The rows below fall into families. The same turns and mirrors carry the whole set onto itself and the rows of a family onto each other. For each named row, which other rows are in its family? Write them in the order they are listed.
These 30 rows form 5 families of 6 rows each.
ros: [  7  -5   5   4  -5  -4  -8 -12 -24  -8  -7  11]
Sula: [  4 -14  -2  -1 -12   5   5   9 -21  -8  -9   2]
zarof: [-13   4   9  23  19  12 -10  -8 -25   4   8   4]
buz: [  5  -6  -6   3  24  17  13 -13  -8  -5   9   2]
bipu: [-14  13   2  11  10   4 -17  -1 -19   1  17  -3]
biz: [ 12   2 -11  -6  15  21   7  11 -23  -4  13  -4]
Bosib: [ -6  -7 -15   0   6  14   5  18 -13   3  11  -6]
vufod: [-10  -5   0  22  -2  25 -15  13 -20  -3   8  -8]
Debo: [  3 -18 -12   5   1  27   4   9  -9   4  10  -3]
Nepe: [  2  14   5  21  10  19  -9  -1 -37  -8  10  -1]
fivo: [ -9   3   6  20  -6  15 -13  12 -16 -19   5  -3]
Zegom: [  0  -4  -3   3  28   6   3  -8 -12   3  11  -9]
Vumuz: [ 13   4 -11   6  16  21  10  -3 -20   4  20   6]
pozi: [-11   9   7  22  21  14  -8  -8 -17 -11  12  -3]
tor: [  2 -15   8   7 -19  19  -2   3 -16  -7  -4   1]
Vuma: [ -1  -6 -15   7  12  24   3  15  -7  -8  13  -6]
mirop: [  4 -10   4  -9 -14  18   3  -7 -18  -2  -4   7]
gekub: [ 21  -2   4   3  -7   7   1   4 -27 -13   0  12]
vimad: [  0  17   7  13   2  13 -11  13 -26  -8  18   1]
vina: [  9 -13   0   2 -11  14   7   4  -9 -18  -4   6]
ped: [  3  -6 -14 -12  19  11   5  -6 -17   2   6  -5]
tozuz: [ -8   6  15  17  13  -2 -12 -10 -19  -5   8  -5]
nodub: [ 10 -10  10   3   8  -4   3 -17 -15  -6  -3   3]
bepe: [-12   1  -1  19  -6   5 -13  18 -23  -6   4  -1]
dak: [ -1  -7  16   6   4   8   4 -18 -26  -2  -9  10]
gibi: [-10   2   3  17  -2  19 -23   2 -32  -6   1   0]
Fep: [ -3  -7  -2   0  22  17  12 -11 -15  11   9   5]
pupu: [ 13   5  12   0  -7  15  11 -11 -28  -8   3   8]
reda: [  3  -2  16  10   2   7   3 -19 -16 -17  -4   8]
nelar: [ -1  -6 -18   5  11  24  -4   4 -13  11  16   5]

Same family as mirop: ros, bipu, ped, gibi, nelar
Same family as bepe: Sula, zarof, Bosib, dak, Fep
Same family as buz: fivo, pozi, Vuma, vina, reda
Same family as vimad: biz, Nepe, Vumuz, gekub, pupu

